In the data rows, the value 50 means zero.
There are 3 nested groupings, the coarsest first: each group lies inside one group of the grouping before, and a group may stay whole.
The rows in order, each followed by its group in each grouping:
  55  57  66  43  36  54  48  53  50  31  31 BM GT Xg
  40  52  65  52  66  44  33  29  59  81  78 VZ Of AR
  66  56  26  45  39  57  65  71  36  37  45 QA TB Pp
  57  57  28  34  35  52  63  70  46  43  32 QA TB Zy
  42  53  62  50  65  40  31  28  62  78  76 VZ Of AR
  43  24  53  81  64  56  60  44  44  43  51 BM CX WV
  64  57  25  42  40  56  68  69  37  38  43 QA TB Pp
  68  57  24  42  39  57  70  72  33  38  43 QA TB Pp
  42  51  63  51  66  40  33  26  59  77  78 VZ Of AR
  64  56  26  44  38  59  68  70  36  38  42 QA TB Pp
  40  50  63  53  65  42  33  27  59  77  76 VZ Of AR
  56  56  29  31  37  54  62  71  46  42  29 QA TB Zy
  43  51  62  53  66  40  34  25  58  81  72 VZ Of AR
  56  57  65  43  36  55  46  54  51  29  33 BM GT Xg
  42  25  52  82  64  52  58  44  47  43  51 BM CX WV
  42  50  61  54  66  40  32  28  60  77  74 VZ Of AR
  55  58  29  28  37  52  61  69  45  41  29 QA TB Zy
  53  59  69  44  35  54  47  55  50  30  35 BM GT Xg
  57  57  29  30  37  51  61  70  48  42  29 QA TB Zy
  54  60  64  44  37  55  47  56  49  30  33 BM GT Xg
  53  60  65  45  36  53  47  56  50  27  35 BM GT Xg
  65  58  25  46  38  57  68  71  38  38  46 QA TB Pp
  53  58  67  44  36  56  47  54  50  29  35 BM GT Xg
  64  57  24  45  38  59  67  73  37  38  45 QA TB Pp
  54  59  68  44  35  53  47  53  51  29  35 BM GT Xg
  43  51  60  50  67  40  33  27  59  78  75 VZ Of AR
  63  55  24  42  39  57  67  72  34  37  41 QA TB Pp
  41  51  61  51  66  43  33  28  59  80  76 VZ Of AR
  40  26  49  82  61  53  60  45  48  42  51 BM CX WV
  42  50  62  51  65  43  34  29  62  78  74 VZ Of AR
  57  57  30  34  34  51  60  70  48  43  30 QA TB Zy
  43  25  51  81  65  54  57  47  45  42  52 BM CX WV
  39  24  53  78  63  54  57  45  48  43  49 BM CX WV
  42  52  63  51  65  42  33  29  60  79  75 VZ Of AR
  45  53  61  51  64  41  31  27  58  79  76 VZ Of AR
  41  51  63  53  65  40  34  28  59  77  76 VZ Of AR
  42  49  63  50  63  38  34  29  60  78  76 VZ Of AR
  43  50  65  51  66  39  34  30  61  80  75 VZ Of AR
  52  57  68  44  37  54  44  53  51  31  36 BM GT Xg
  54  58  65  41  35  54  48  54  49  30  35 BM GT Xg
  56  55  31  28  37  53  61  72  46  43  30 QA TB Zy
  39  25  52  80  62  52  60  46  47  45  50 BM CX WV
  42  51  62  53  65  41  33  29  60  79  77 VZ Of AR
  41  50  63  50  66  40  33  32  61  77  76 VZ Of AR
  39  27  52  81  66  50  60  44  48  41  49 BM CX WV
  40  24  52  84  63  55  56  45  47  45  52 BM CX WV
  56  60  64  46  36  55  46  55  50  27  34 BM GT Xg
  58  58  30  30  38  54  62  72  47  42  31 QA TB Zy
  55  56  27  32  38  52  62  69  48  43  31 QA TB Zy
  52  59  64  45  35  54  45  54  51  29  34 BM GT Xg
  40  24  50  80  64  51  59  44  45  43  49 BM CX WV
  57  58  25  31  36  51  59  70  50  41  32 QA TB Zy
  58  57  28  30  37  51  60  69  49  43  32 QA TB Zy
